One vector is turned by the same rotation once a tick. Each row is the vector after some number of ticks, and that number follows the row.
The counts run from 0 to 515.
-.29 -.07 -.13 -.25  .09 -.22  .22 -.16 -.13 -.16  .23  .43 -.06 -.07 -.06 -.12  .07  .10  .09 -.14 -.41 -.33  .36  .05  .00 -.02  .17  .03  .03 -.19  .07 -.35 -.03 -.40 -.06  .16  .09  .29  .31  .20 -.05 -.29 -.14  .01  .03  .21  .12  .47  .18  .28  .12  .16 -.25 -.11 -.09  .03 -.12 -.10  .05  .29  .20  .05 -.08 -> 365
 .19 -.05 -.11 -.43  .08 -.19  .07  .40 -.19 -.09 -.13  .19  .11  .18  .13 -.09  .11  .17  .20 -.09 -.02  .49  .04 -.08 -.12 -.09 -.20 -.15  .06  .11  .02 -.14  .04 -.31  .34  .02  .02 -.11  .24 -.06 -.18 -.40 -.09  .26  .25 -.09  .13  .21 -.16  .04  .21 -.51 -.21 -.08 -.13  .02  .41 -.05  .14  .08  .47  .20 -.17 -> 384
-.45 -.05  .43 -.17  .12 -.05 -.05 -.16 -.41  .06 -.09  .13  .01  .02  .20 -.10 -.16 -.19  .02  .22  .34  .08 -.04  .01 -.05 -.03 -.03 -.29  .00  .17 -.09  .05 -.37  .13 -.18  .39 -.02  .29 -.12  .06 -.02 -.31  .02  .21 -.11  .04 -.11 -.06 -.08  .43  .02 -.18  .19 -.19 -.32  .14 -.24 -.04  .43  .10  .38 -.28 -.06 -> 96
-.28  .03 -.15 -.03 -.15  .01  .03  .08 -.19 -.26 -.02  .14 -.05 -.20  .06  .14 -.11 -.05  .11  .18 -.04  .03  .15 -.02  .26 -.21  .00  .10  .00 -.15 -.10 -.20  .06 -.15 -.36  .22  .10 -.10  .02  .09 -.19 -.35  .20  .07 -.07  .21 -.34  .37 -.25 -.17  .48  .32 -.01 -.32 -.29  .11  .22 -.18  .16  .41  .41  .16 -.37 -> 337
-.56  .04  .06 -.26  .00 -.04 -.11 -.12 -.23 -.26  .03  .31 -.29 -.24  .01 -.07 -.15  .20  .17  .22  .11  .16  .01  .19  .09 -.22  .02  .00 -.28 -.12  .03 -.07  .08 -.02 -.44  .34  .09  .07 -.20  .10 -.13 -.36  .16  .14 -.02  .09 -.17  .13 -.23  .02  .21 -.13 -.02 -.24 -.20  .19  .09  .22  .14  .32  .33  .13 -.43 -> 423
 .03  .11  .00 -.10  .14 -.24  .09  .13 -.04 -.24  .55 -.02  .04 -.03  .04 -.30  .19  .21  .06 -.18 -.20  .04 -.12 -.14  .19  .00 -.12 -.04 -.18 -.12  .07  .00  .19 -.52  .03  .03  .25 -.28  .18  .13 -.26 -.11  .61  .14 -.07  .33  .21  .32  .00  .41  .05 -.05 -.05  .10 -.13  .07 -.02 -.06  .29  .23  .21  .38 -.07 -> 442
-.30  .25  .40 -.07  .03 -.14 -.09 -.05 -.37 -.18 -.01  .70 -.25 -.07  .19  .04 -.14  .07  .30 -.08 -.11  .18 -.04  .03 -.14 -.11 -.07 -.06 -.13 -.09  .00  .17  .03 -.04 -.02 -.07 -.07  .17 -.09  .03  .18 -.26 -.07  .36  .14 -.02  .37 -.02 -.09  .31  .18 -.43 -.05 -.27 -.10  .02  .12  .11 -.06 -.11  .21  .21 -.31 -> 67
 .19 -.19  .07 -.12 -.06 -.11  .05  .12  .02 -.06  .03  .06  .25  .07  .05  .33  .04 -.09  .02 -.04 -.07  .11  .01 -.31  .35 -.14 -.23 -.06  .20 -.05  .12 -.26  .04 -.43 -.01 -.29  .03  .13  .32 -.21 -.23 -.27  .11  .13 -.15  .08 -.30  .27 -.13 -.21  .30  .03 -.14 -.06 -.42 -.04  .30 -.52  .35 -.11  .27  .11 -.11 -> 247
-.03  .00  .14 -.38  .14 -.16 -.14  .05 -.16 -.25  .07  .09 -.30  .13 -.14  .10  .00  .11  .41  .10 -.24  .36  .17  .01 -.09 -.10  .02 -.18 -.02 -.06  .06 -.33  .19 -.23 -.10  .05 -.18  .36  .17  .07 -.01 -.29 -.33  .11  .32  .06 -.06  .11  .22  .07  .11 -.24 -.06 -.11 -.07 -.17  .39 -.44 -.04  .02  .48 -.07 -.08 -> 378
-.39 -.06  .23 -.18  .28 -.05  .20 -.03 -.33  .21 -.04  .34  .20  .06  .11  .08 -.34 -.04  .01  .14  .31 -.06 -.09  .05 -.18 -.08 -.03 -.34 -.03  .42 -.14 -.03 -.28  .16 -.23  .28  .14  .33  .06 -.03  .13 -.09 -.33  .27 -.28 -.07  .06  .02 -.10  .18  .00 -.13  .13 -.29 -.15  .16  .02 -.32  .35 -.03  .04 -.17 -.10 -> 181
-.29  .23  .31 -.11  .05 -.11 -.22 -.27 -.10 -.29  .01  .60 -.15 -.04  .19 -.05 -.14  .09  .06 -.14 -.17 -.04 -.03  .05  .07 -.03 -.02  .11  .03  .02  .00  .19  .12 -.23 -.06 -.24 -.09  .07  .01  .02  .24 -.34 -.09  .32  .24  .06  .26  .16 -.18  .49  .21 -.42 -.10 -.35 -.42 -.11  .19  .03 -.07 -.01  .35  .14 -.24 -> 64
-.29 -.02  .05 -.20  .15 -.24 -.01 -.14 -.43 -.17  .08  .25 -.12 -.07 -.11 -.15 -.27  .05  .15 -.09 -.25  .04  .29  .15 -.06 -.05 -.02 -.41  .01 -.09  .14 -.39  .07 -.52 -.07  .25  .10  .44  .00  .06 -.08 -.12 -.04  .07  .12  .01  .08  .51  .23  .05  .33 -.01 -.19  .03  .32 -.08  .10  .04  .08  .27  .26 -.05  .00 -> 370
-.17 -.13  .16 -.18  .35 -.03  .06  .07  .12  .16  .11  .29 -.15  .00  .01  .19  .04  .19  .17 -.18 -.04 -.01 -.26 -.09 -.07 -.20 -.22 -.47 -.19  .24  .32 -.33 -.17 -.03  .05  .06 -.10  .18  .23 -.05  .15  .10  .15  .35 -.19  .09  .20  .01 -.08  .09  .08 -.42  .01 -.02 -.39  .28  .24 -.38  .10  .01 -.20  .39  .09 -> 489
-.18 -.08  .46  .06  .03 -.12  .00 -.24 -.35 -.17  .18  .24  .06  .15 -.06  .24 -.13 -.26  .31  .32 -.16  .03  .09 -.04  .09  .04  .10 -.16  .03 -.16 -.08 -.11 -.05 -.25 -.10 -.01  .09  .51  .05  .00 -.33 -.24 -.23  .04 -.12  .19 -.42  .09  .27 -.01  .13  .18  .12 -.05  .08 -.16 -.05 -.48  .30 -.13  .26 -.14 -.18 -> 236
-.06  .10  .35 -.25  .22  .12 -.14  .02 -.01 -.31  .35  .24 -.39  .01  .04  .07  .24  .21  .12 -.04 -.01 -.10 -.14  .03  .25 -.21 -.01 -.01 -.40 -.08 -.02  .04  .01  .06 -.02 -.15 -.08  .01  .04 -.05 -.38 -.26  .25  .28 -.12  .22  .00 -.07  .04  .15 -.18 -.40  .12 -.13 -.25 -.08  .26 -.11  .03 -.05  .34  .49 -.30 -> 433
-.21 -.31  .33 -.28  .54  .01 -.09 -.25  .12 -.07  .12  .18 -.16  .04 -.05 -.03 -.10  .09  .04 -.17 -.06 -.22 -.10  .26 -.12 -.10 -.07 -.36 -.26  .25  .18 -.34 -.07 -.18  .01  .17 -.05  .47  .16 -.01  .21  .06  .06  .50 -.05 -.03  .02  .10  .36  .15  .03 -.31 -.09 -.03 -.27  .28  .18 -.29  .04  .10  .14  .15  .13 -> 47
 .19  .24 -.11 -.40  .04 -.29  .18  .34 -.36 -.02  .26  .08 -.18  .09 -.01  .17  .17  .24  .36 -.01  .21  .25  .18 -.20  .10 -.18 -.15 -.14 -.09  .16 -.02  .00  .10  .07 -.27 -.03 -.15  .15  .21 -.06 -.16 -.29 -.10 -.01 -.07 -.02  .27  .32  .05 -.04  .06 -.18  .02 -.23  .06 -.31  .39 -.25  .12 -.14  .57  .07 -.32 -> 296
-.24 -.14 -.16 -.21  .06 -.11  .17 -.03 -.03 -.15  .14  .44 -.05 -.09  .00 -.12  .17  .10  .04 -.32 -.44 -.45  .24  .10  .03  .03  .20  .06  .05 -.18  .05 -.28 -.08 -.47  .12  .11  .18  .28  .30  .27 -.02 -.32 -.11  .22 -.09  .21  .06  .45  .17  .37  .09 -.07 -.25 -.03 -.17  .16  .01 -.05  .10  .26  .15  .07 -.09 -> 364
-.17 -.09  .00 -.25  .32  .09  .32  .22 -.11  .11  .11  .46  .17  .06 -.04  .24 -.21  .14  .11 -.02  .13 -.23 -.12 -.01 -.16 -.05  .03 -.35 -.23  .10 -.18 -.23 -.09  .00  .02  .23  .24  .31  .20 -.13  .00 -.10 -.39  .29 -.44 -.06  .04  .19 -.05 -.03  .02 -.01  .07 -.36  .17  .13  .27 -.53  .02 -.06  .00  .19 -.13 -> 266
 .01  .07 -.04  .15 -.08  .01  .25  .30 -.40 -.16 -.18  .21  .24 -.08  .12  .12 -.20 -.10  .11 -.08 -.10  .01  .00 -.09  .13 -.19 -.01 -.14  .07  .34 -.12 -.12 -.05 -.19 -.11  .04 -.06 -.05  .17 -.08  .16 -.07  .20  .19 -.30  .05  .02  .41  .00 -.13  .66  .40 -.09 -.34  .03  .17  .18 -.37  .10  .03  .33  .30 -.07 -> 256
-.18 -.08  .10 -.04  .00  .08  .37  .02 -.43 -.12  .08  .32  .36 -.05  .16 -.14  .12 -.16  .19 -.16  .07  .08  .03 -.11 -.02  .17  .28  .01 -.02 -.11 -.20 -.03 -.02 -.26 -.02  .11  .60  .12  .20  .25  .01 -.35  .09  .19 -.17  .04 -.05  .26  .14  .22 -.14  .16 -.20 -.07  .15  .20 -.42 -.04  .44 -.28  .25 -.01 -.30 -> 225
 .00  .21  .20 -.12  .02 -.01  .16  .30 -.35  .04  .32  .28 -.13  .00  .09  .26  .12  .14  .16 -.13  .36 -.13  .05 -.13  .17 -.22 -.16 -.24 -.18 -.07 -.05  .10  .01  .30 -.37 -.05  .09  .30  .09 -.14 -.12 -.10  .27  .22 -.47  .00  .26  .23  .11  .13 -.05 -.07  .14 -.17 -.03 -.26  .08 -.14  .20 -.27  .37  .15 -.39 -> 210
 .06 -.27  .31 -.32  .22 -.21 -.05 -.13  .07 -.20  .07  .11  .26  .08  .26 -.04  .20 -.14  .15  .24 -.08  .35  .04  .01 -.14 -.07 -.10  .01  .05 -.14 -.03 -.12 -.05 -.36  .22  .24  .05  .06  .19 -.02 -.15 -.37 -.17  .14  .44 -.01 -.13  .02  .03  .28  .15 -.03 -.11 -.17 -.51  .11  .10 -.36  .15  .14  .59  .13  .03 -> 466
-.07 -.06  .23  .13  .11  .00  .12  .11 -.02 -.28  .02  .13  .16 -.14  .14 -.06  .09 -.03  .12 -.02 -.24  .20 -.27 -.08 -.02 -.02 -.12 -.20 -.11  .13  .03 -.14 -.02 -.38  .30  .09  .02 -.34  .13  .10 -.05 -.04  .52  .44 -.06  .26 -.03 -.03 -.08  .04  .41 -.01 -.10 -.08 -.24  .49  .07 -.16  .19  .07 -.03  .62 -.02 -> 30
-.03  .05  .15 -.10  .19  .25 -.01  .02 -.23 -.39  .16  .18 -.16 -.18 -.10  .02 -.08  .16  .07  .00 -.20 -.16 -.08  .04  .25 -.34  .12 -.18 -.31  .24 -.06 -.19 -.04 -.12 -.05  .03 -.15  .01  .00 -.05 -.27 -.07  .34  .10 -.22  .22 -.07  .18  .09 -.24  .34  .09  .02 -.34  .20 -.07  .32 -.38 -.04 -.04  .43  .58 -.22 -> 345
 .12  .00 -.03 -.41  .14 -.36  .11  .20 -.22 -.18  .03  .16 -.06  .06  .02 -.01  .17  .09  .47  .05 -.11  .65  .14 -.06 -.14 -.12 -.20 -.13  .03  .00  .05 -.22  .12 -.29  .09  .11 -.12  .00  .17  .02 -.12 -.36 -.18  .11  .43 -.03  .12  .17  .03 -.06  .20 -.22 -.19 -.10 -.07  .03  .34 -.27  .05  .01  .49  .18 -.12 -> 382
 .04 -.01 -.08 -.23  .36 -.14  .24  .22  .00 -.21  .57  .24  .13 -.04 -.09  .04  .12  .29  .20  .04 -.09 -.13 -.02  .05 -.02 -.10 -.06 -.21 -.33 -.14 -.07 -.21  .09 -.17  .07  .25  .31 -.02  .24  .00 -.35 -.03  .03  .16 -.17  .20  .10  .24  .06  .07 -.01  .09  .03 -.19  .19  .06  .23 -.51  .00  .17  .14  .52 -.20 -> 353
-.26 -.19 -.27 -.19  .17 -.29  .35 -.05  .09  .03  .09  .59  .12 -.03 -.10  .14  .02  .10  .09 -.09 -.14 -.33  .30  .04  .07  .06  .04  .21 -.01 -.03  .06 -.04  .04 -.37 -.18 -.09  .13  .21  .35  .02  .04 -.46 -.39  .19 -.17  .05  .09  .46  .04  .06 -.02 -.11 -.28 -.22 -.32 -.02  .15  .02  .25  .16 -.01 -.11 -.21 -> 279
-.04 -.27  .36 -.36  .34 -.05 -.27 -.23  .04 -.16  .23 -.09  .03  .23  .06 -.14 -.01  .05  .02  .17 -.10  .15 -.14  .03 -.03 -.09  .05 -.21  .02 -.04  .06 -.31 -.01 -.30  .11  .13  .11  .31  .14 -.01 -.24 -.24 -.10  .12  .39  .10 -.30  .00  .08  .33 -.03 -.19  .08 -.04 -.35 -.03  .08 -.53  .15  .06  .59  .02  .10 -> 462
-.02  .05  .07 -.21  .17  .11  .13  .06 -.08 -.25  .43  .24 -.15 -.11 -.06  .13  .10  .26  .19  .05 -.17 -.21 -.13 -.04  .16 -.25  .14 -.21 -.36 -.03 -.08 -.24 -.04  .01 -.04  .11  .06  .12  .19 -.08 -.37 -.10  .01  .10 -.22  .27  .00  .11 -.03 -.11  .09  .08  .07 -.32  .10 -.01  .35 -.62 -.13 -.06  .25  .63 -.22 -> 349
-.18  .19  .02 -.08  .07 -.22 -.11 -.06 -.35 -.09  .02  .21 -.26  .04 -.23  .10 -.30  .16  .11 -.09 -.10 -.14  .24  .11  .28 -.09 -.09 -.07 -.03  .32  .13  .02  .19 -.31 -.44 -.30 -.21  .31  .07  .01 -.01 -.23  .02  .13 -.17  .12  .03  .48  .16 -.02  .30 -.19 -.07 -.09  .05 -.39  .44 -.07  .13  .08  .30 -.21 -.16 -> 288
 .13  .00  .42 -.02  .07 -.34  .01  .05 -.17  .04  .22  .25  .12  .12  .02  .26 -.19 -.02  .33 -.03 -.11  .42 -.09 -.27  .10 -.05 -.26 -.37  .05  .06  .27 -.09  .19 -.35 -.01 -.42 -.03  .22  .16 -.18 -.07  .00  .09  .15  .06  .05  .20  .08  .01 -.15  .28 -.20 -.02  .08 -.09 -.11  .17 -.49  .22 -.35  .04  .21  .02 -> 159
-.40 -.06  .05  .08  .03 -.29  .28  .06 -.08 -.08  .03  .39  .19 -.10 -.01  .18 -.08  .03  .31  .24  .25  .29  .08  .03  .12  .05 -.23  .13 -.15 -.05  .06  .21  .28 -.21 -.47 -.04  .26 -.05  .08  .00  .04 -.34  .02  .21 -.28 -.03 -.11  .25 -.14 -.14  .06 -.06 -.13 -.10 -.32  .10  .10  .14  .43  .03 -.12 -.12 -.48 -> 196
 .10  .06  .05 -.20  .21  .15  .08  .18 -.05 -.05  .33 -.12  .12  .16  .00 -.11  .17  .19  .01 -.31  .20 -.06 -.20 -.25  .21  .02  .16 -.06 -.09  .24 -.16  .02  .11 -.21 -.26 -.18  .42  .05  .36  .11 -.01 -.17  .26  .32 -.38  .09 -.08  .20  .10  .26 -.32 -.14  .00 -.05 -.15 -.01  .10 -.44  .36 -.38  .37  .03 -.19 -> 218
-.25  .26  .05 -.08  .11 -.33  .27  .16 -.54 -.04  .08  .35 -.17 -.10 -.09 -.08 -.07 -.02  .24  .05 -.26  .11 -.02 -.05 -.06 -.15  .00 -.34 -.15  .43  .02 -.05 -.32 -.02  .17  .21 -.40 -.15  .08  .09 -.18 -.07  .04  .03 -.12  .42  .36  .01 -.06  .15  .38 -.17  .11 -.12  .13  .06  .00 -.16  .26  .25 -.03  .30 -.05 -> 398
-.37  .05  .06 -.10  .02 -.11  .16 -.10 -.58  .00  .15  .11 -.11  .00 -.21 -.07 -.12 -.02  .08  .13 -.11 -.03  .01 -.08  .22 -.05  .24 -.36 -.05  .30  .06 -.15 -.28 -.26 -.03  .10 -.06  .21  .08  .10 -.48 -.21 -.02 -.19 -.28  .49 -.20  .08 -.01 -.04 -.01 -.07  .08  .07  .24  .00 -.11 -.23  .50  .00 -.01  .01 -.05 -> 317
-.44 -.02  .13 -.16  .00  .02  .12  .00 -.50 -.01  .05  .12 -.19  .09 -.26 -.01 -.16 -.01  .16  .10 -.16 -.03 -.06 -.08  .13 -.01  .27 -.43 -.04  .22  .05 -.25 -.29 -.12 -.03  .15  .00  .28  .12  .12 -.46 -.28 -.04  .07 -.40  .41 -.35  .00  .01 -.03 -.13 -.26  .11  .18  .16  .08 -.08 -.16  .52  .02 -.05 -.10 -.04 -> 318
-.07  .20  .08 -.22  .00  .01 -.07  .08 -.30 -.11 -.03  .25 -.42  .13 -.14  .23 -.04  .14  .21 -.14 -.05 -.11  .17 -.03  .19 -.14 -.02  .00  .00  .16  .03 -.02  .09 -.01 -.33 -.26 -.27  .41  .10 -.02  .06 -.32 -.19  .31 -.26  .04  .01  .27  .10  .11  .06 -.40  .05 -.15 -.11 -.32  .46 -.13  .07 -.04  .46 -.22 -.24 -> 291
